In the rows, 128 means zero.
Y: a few groups of rows, each row roughly a mix of its group's hidden directions:
Y (100 x 10):
[[159 114  97 145 110 135 166 169 128 148]
 [123 188 131 129 153  97 119 120 108 150]
 [139 123 137 158 156 179 165 134 142 119]
 [153 123 106 159 105 142 168  86 116 129]
 [132  98 112 110  86  89 155 106 115 115]
 [198 122 114 127 118 139 137 155 127 118]
 [ 96 109 109 133  82  98 137 164 129 116]
 [152 126 111 121  79  84 124 103 147 127]
 [158 105 139 155 107 183 111 123 115 133]
 [120  73 145 119 145 157 156 134 108 150]
 [107  88 148 126 124 142 106  86 162 113]
 [141  82 125 128 102 130 182 118 142 118]
 [121 146 122 108 107  92  75 125 129 158]
 [148 111 138 150 133 142 162 118 141  70]
 [149 137 172 123 138 156 119 123  78 146]
 [ 97  96 113 154 106 137 133  96 166 145]
 [107 126 140 111 189 145 141 151 104 115]
 [ 92 101 103 116  97 113 144 158 149 154]
 [111 109 169  93 154 130 127 169 121 109]
 [125 118 131 108  75 106 157  94 110 116]
 [ 94 187 137 132 140 124 108  99 123 118]
 [144 142 125 142  76 119  89 106 156 131]
 [159 105 138 147 137 172 132 121 129  81]
 [135 125 117 107  82  86 108 102 110 149]
 [137 113 158 138 158 172 166 141 116 109]
 [ 79 163 109 136 103  92 119 131 117 122]
 [148  81 114 143  96 144 128 114 169 119]
 [ 68 148 113 137 112  91 122 118 119 138]
 [149 147 147 137 146 183 130 106 158 110]
 [128  84 108 137  80 117 138 156 148 113]
 [104 194 130 129 146 116 118 120 103 132]
 [141 109 141 155 130 150 142  97 143  73]
 [159  90 108 143 142 159 130 146 169 122]
 [ 84 154 109 122 145 109 147 163 123 160]
 [139  99  94 116 139 125 141 166 169 150]
 [144  66 136 132 125 153 134 112 161 134]
 [106 132 104 135  80 107 130 141 150 170]
 [179  78 125 129 122 151 132 122 152 128]
 [115 136  93 126 106  93  96 128 169 148]
 [142 127 147 149 157 173 165 126 103 107]
 [132 131 123  96  89  93 139  81 122 117]
 [107 126 128 117  87 126  99  97 109 171]
 [ 86 104 137 125  94 117 109 123 154  90]
 [109 115 129 129 108 110 146  72 143  92]
 [113 109 139 164 117 177  96 119 117 152]
 [114 134 130 123 185 145 160 154 105 111]
 [138 155 144 128 125 136  75 123 120 175]
 [137  92 117 131  96 151 117 137 163  86]
 [100 135 117  96 125  81  91 150 137 117]
 [118 138 142  98 116  88  84 104 129 155]
 [114 156 153 106 155 120  88 147  91 121]
 [128 165 141 137 180 118 108 117 138  92]
 [126 148 119 177  93 156 129 136 141 161]
 [177 101 124 123  94 148 161 149 121 122]
 [169 163 146 125 155 124 136 140 115  84]
 [ 97  92 108 129  85  90 127 145 131 125]
 [101 127 121 102  93  90 134  83 125 133]
 [143  92 139 142 125 165 167 135 165 140]
 [ 65 138 125 135 148 113 103 121 134 157]
 [ 94  78 117 137  94 110 121 111 153 127]
 [161 122 125 132 148 127 135 102 163  75]
 [117 145 109 105 106  76  93 116 107 129]
 [ 80 160 128 117 151  91 105 113 129 141]
 [125  92 151 105 167 158 118 134 120  91]
 [132 137 138  97 174  95 148 115  92 131]
 [161 118 113  97 112 102 175 149 137 112]
 [115 109 128 132 108 163  89 144 164  95]
 [ 88 118 148 167 138 144 161 149 113 106]
 [ 92 121 119 140 164 107 145 119 167  95]
 [134 110 121 109 144  82 112 116  91 164]
 [124 105 113 128 107 149 112 149 166  78]
 [ 73  92 139 123 132 105 115 100 131 146]
 [174 124 113 146 110 167 152 148 153 116]
 [137  77 129 116  96 119 174 122 142 121]
 [156 126 124 149  71 119 116 100 147 146]
 [114 161 131 108 135  99  74 134 102 133]
 [130 104 104 117  75 105 121 129 165 114]
 [125 155 114 167 170 166 140 132 141 110]
 [194 136 115 103 125 136 100 133 134 142]
 [ 76 163 119 140 100 109 111 115 136 106]
 [139 104 118 113  83 135 146 156 108 169]
 [102 147 103 125 162 128 161 171 126 106]
 [129 100  97 134 106 112 178 110 136  99]
 [141 109 163 136 151 176 165 141 123 118]
 [160 155 126 170 102 154 111 114 145 103]
 [143  96 131 125 159 158 157 137 120  81]
 [137  97 127 138 129 146 189 122 128  96]
 [107 114  97  99 128  87 152 143 158 148]
 [103 105 149  96 159 119 134 127  99 169]
 [192 103 117 122 132 136 146 154 118 142]
 [104 135 142 112 186 131 145 144  95 142]
 [140 154 162 107 179 144 133 139  99 132]
 [160 121 150 160 131 168 135 121 120  84]
 [136 142 143 134 148 114 164 124 128  66]
 [126 170 132 117 166 114 112 171 113 148]
 [117 146 119 118 138 132  93 148 155  71]
 [141 160  88 165 101 145 140 114 154 132]
 [128  62 124 132 103 130 126 115 160 126]
 [132 112 123 142 159 154 185 147 106 124]
 [116 147 150 107 162 122 145 169  88 138]]

the one row of each list that fits no group (the others fit one group, some only roughly):
  * Q295: [119 163 148 143 178 127 130 146 118  91]
  * Q503: [119 153 145 127 170 141 126 139  83  93]
  * Q94: [130 104 118 159 119 180 142 153 145 101]
  * Q957: [140 148 141 115 123 114 123 103  61 120]
  * Q50: [163 126 102 160 106 154 105 130 167 115]
  * Q330: [162 144 136 115 126 111 133  87 132  77]
  * Q22: [182 128 130 130 122 165 123 166 111 143]
  * Q283: [150  88 130 122  83 131 106 108 156 104]
  * Q610: [118 106  99  98 100  94 133 100 158 145]
  * Q496: [108 145 130 115 155  96 137 148  83 161]
  Q50
  * Q637: [119 122 169 105 178 131 110 104 105 138]
  * Q23: [ 99 175 114 134 142 106 143 151 119 166]
  * Q191: [122 146 130 146 165 155 155 132  99  84]
  * Q673: [121 156 126 139 172 145 117 145 158  87]
  * Q48: [139 176 155 130 158 122 107 113 106  96]
  * Q164: [154 104 104 118 100 107 145 126 153  81]
  * Q718: [143  81 161 136 120 164 119 101 112 145]
  * Q702: [158 131 154 131 106 149 115 104 102 176]
  * Q564: [120  82 123 108 101 101 154 139 164 117]
  * Q493: [104 182 125 145 151 125 121  88 119 146]
  * Q925: [126  82 151 127 108 165  90 119 146 125]
  * Q955: [127 116 147  82 136  84 106 101 115 145]
  * Q18: [202 127 110 136 134 143 128 122 131 137]
  * Q525: [125 169 121 149 154 146  83 137 148 152]
  Q673
  * Q6: [143 148 117  85 106 105 109 136 109 172]
  * Q559: [177 110 136 112 109 140 118 148 136  81]
  * Q110: [ 84 167 152 134 163 105 120 122 111 119]
  * Q189: [154  91 121 144 107 141 121 112 162  85]
  * Q488: [169 121 145 148 128 166 149 163 106 111]
  * Q742: [ 72 144 126 127 145  97 125 106 106 152]
  * Q863: [160  96 118 137 129 140 164 130 159  87]
  * Q725: [122 133 150 166 164 149 144 139 126  81]
  * Q394: [ 76 126 120 130 107  87 105 100 125 125]
  * Q71: [117 126 153  90 112  95  86 142 101 135]
  * Q478: [162 165 134 120 168 134  98 160 120 128]
  * Q364: [166 151 128 144 140 141 125 109 132  70]
  Q189
  * Q602: [174  93 116 139 119 155 123 100 160 133]
  * Q84: [146 100 127 166 144 180 117 142 148 123]
  * Q411: [126 107 163 124 113 154  79 110 132 159]
  * Q372: [ 89 142 157 112 175 121 125 112 105 149]
  * Q148: [ 95 137 133 137 105 128 102 134 135 189]
  * Q921: [108 152 119  89 112  91 114 120 113 168]
  * Q122: [143  91 119 161 145 170 133 150 158 120]
  * Q659: [122 119 143 123 175 149 147 153  91  99]
  * Q590: [121  87 122 126 124 134 175 143 169 110]
  * Q11: [ 99 120 147 175 150 156 129 112 134  93]
  * Q188: [175  91 143 103 124 132 126 163 117 104]
  Q659
  * Q180: [117 171 118 149 176 147 128 133 102 107]
  * Q726: [105  94 101 143 137 147 111 114 174 153]
  * Q481: [129 187 108 132 156 101 141 139 121 104]
  * Q919: [171 109 108  95  94 114 156 141 133 142]
  * Q154: [181 121 121 155 104 129 157 100 134 108]
  * Q293: [128 151 124 146 175 142 171 146 100 118]
  * Q327: [131 144 115  98 110  66 120 110 130 147]
  * Q311: [128  87 103 113  80  93 139 129 134 117]
  * Q734: [137  65 154 113 120 143 121 131 151 105]
  * Q342: [138 153 126  88  97  92 128 124  94 151]
  * Q386: [ 80 161 122 129 114  96 101 102 122 116]
  Q311
  * Q793: [177 102 117 130 112 171 118 146 130 152]
  * Q560: [180  95 106 116 103 147 134 145 146 144]
  * Q885: [142 124 151 116 159 135  85  78 132 125]
  * Q649: [167 147 137 141 176 150 102 140 139 106]
  * Q157: [ 93 133 150 179 131 169 124 123 138 119]
  * Q819: [103 180 154 125 163 146 141 140 110 119]
  * Q217: [127 145  95 137  77 109 122 141 169 124]
  * Q41: [154 133 128 131 147 144 129 126 130  58]
  * Q140: [159 108 136 162 147 174 135 140 137  98]
  * Q70: [139 126 129 115 154 109 147 156  83 170]
  * Q156: [ 82 136 124 128 119 121  85  93 130 158]
  * Q482: [111 167 132 150 163 143 146 142 101 164]
  * Q391: [171 156 142 140 167 149 100 132 128 104]
  * Q300: [130  98 122 104  80  89 119 124 146 151]
  * Q116: [122 149 134 137 182 156 138 144 111  91]
  Q157
  * Q437: [106  70 142 113 123 144 133 123 150  94]
  * Q470: [159  80 101 136  87 117 136 141 142 123]
  * Q916: [144 132 146 161 159 158  98 107 140  92]
  * Q565: [100 139 131 115 142  90  91  86 111 137]
  * Q785: [ 69 124 121 130 104  85 116 136 121 124]
  * Q623: [135  77 106 127 107 150 148 156 151 152]
  * Q62: [168 101 109 125 114 149 147 172 137 153]
  * Q913: [118 139 105 143 143 123 189 154 112 149]
  * Q761: [141 113 104 119 131 123 156 145 143  65]
  * Q687: [103 128 138 146 138 151 129 180  98 160]
  Q437
  * Q225: [137  92  97 146  84 115 161 112 141 127]
  * Q940: [ 64 135 136 132 146 114 136 113 118 161]
  * Q149: [125 149 159 115 175 152 154 157 109 129]
  * Q580: [ 95 125 139 122 165 107 139 120  97 173]
  * Q129: [166 105 119 130 112 163 120 165 127 164]
  * Q454: [155 123 148 126  95 136 111 107 121 184]
  * Q451: [178 109  96 149 102 145 145 137 152 133]
  * Q39: [195 126 120 112 122 126 147 137 139  98]
  * Q635: [118 130 129 134 172 132 144 105 112 185]
  * Q54: [116  94 106 134 116 125 150 144 188 120]
  * Q676: [141 130  95  89 130  88 117 118 165 145]
  * Q124: [139 154 136 130 165 136  72 100 140 127]
  * Q259: [124 100 116 123  70 110 113 117 155 152]
  * Q887: [184 107 117 127 122 158 100 111 153 125]
  Q225
  * Q423: [120  88 111 106  96  95 148 133 164 124]
  * Q30: [ 94 146 145 144 148 143 126 172 101 158]
  * Q403: [185 124 119 123 131 144  99 100 152 109]
  * Q583: [154 111 110 146 129 132 194 132 116 116]
  * Q928: [120 116  93 153 134 132 172 125 158  92]
  * Q285: [147  87 140 115  79 115 152 106 122 144]
  * Q207: [109 118 139 138  96 161  97 116 105 171]
  * Q270: [143  93 141 162 112 172 138 108 132 101]
  * Q853: [115 155 137 126 131 137  80 135 101 174]
  * Q910: [146 111 155 119 180 158 140 112 124 158]
  * Q789: [131  99 164 114 152 136 130 105  94 168]
  * Q223: [ 79 146 140 132 138 114 144 164  96 151]
  * Q708: [146 122 115 128  70  91 155 113 132 136]
  Q708
  * Q201: [ 88 122  99 117 142 107 168 142 146 159]
  * Q653: [168 108 105 122 121 151 122 166 142 166]
  * Q517: [142 107 149 144  87 150 159 118 102  96]
  * Q631: [130  94 135 101  92 105 115 140 164 159]
  * Q452: [159 109  93 157  95 150 138 120 163 131]
  * Q807: [ 92 150  92 145 104  93 110 105 131 142]
  * Q880: [105 160 117 145 171 142 105 156 153 111]
  * Q645: [153  90 121 155 118 174 112 112 153 125]
  * Q858: [163 109 123 119 120 124 154 188 112 125]
  * Q740: [105 171 146 134 152 138  98 133 115 170]
  Q201
  * Q128: [113  96 134 128 137 142 190 141 135 153]
  * Q47: [124 154 133 130 181 147 135 143 118  83]
  * Q509: [ 76 142 144 111 140  98 138 146  93 142]
  * Q689: [107 168 113 128 159 112  80 146 142 120]
  * Q369: [146  97 106 151  91 153 154 132 164 125]
  * Q462: [189 150 116 130 108 138 112 129 135  95]
  * Q911: [133  98 159  88 153 114 126  99 100 147]
  * Q932: [157  97  97 100  95 121 144 142 146 156]
  * Q617: [150  92 133 134 105 141 184 108 120 117]
  * Q349: [155 167 131 114 175 117 120 165 125 117]
  * Q511: [161 145 137 125 176 143 126  96 111 159]
  * Q555: [131  65 146 115 106 152 126 121 132 154]
  Q128
  * Q58: [180 163 149 114 129 133 112 130  90 121]
  * Q102: [121  93 103 131 111 121 152 140 184 114]
  * Q750: [ 80 160 110 157 114 131 128  96 150 133]
  * Q358: [ 78 128 131 120 107  92 157  98 120 117]
  * Q169: [102 152 146 151 134 169  84 138 133 149]
  * Q242: [119 108 141 134 147 156 173 175 127 144]
  * Q598: [133 150 128  90  94 104 112 122  95 163]
  * Q996: [133 164  87 152  84 114 117 113 140 114]
  * Q547: [129  92 139 101 170 154 127 137 111 165]
  * Q151: [163  93 118 145 117 172 104 111 152 134]
  Q547
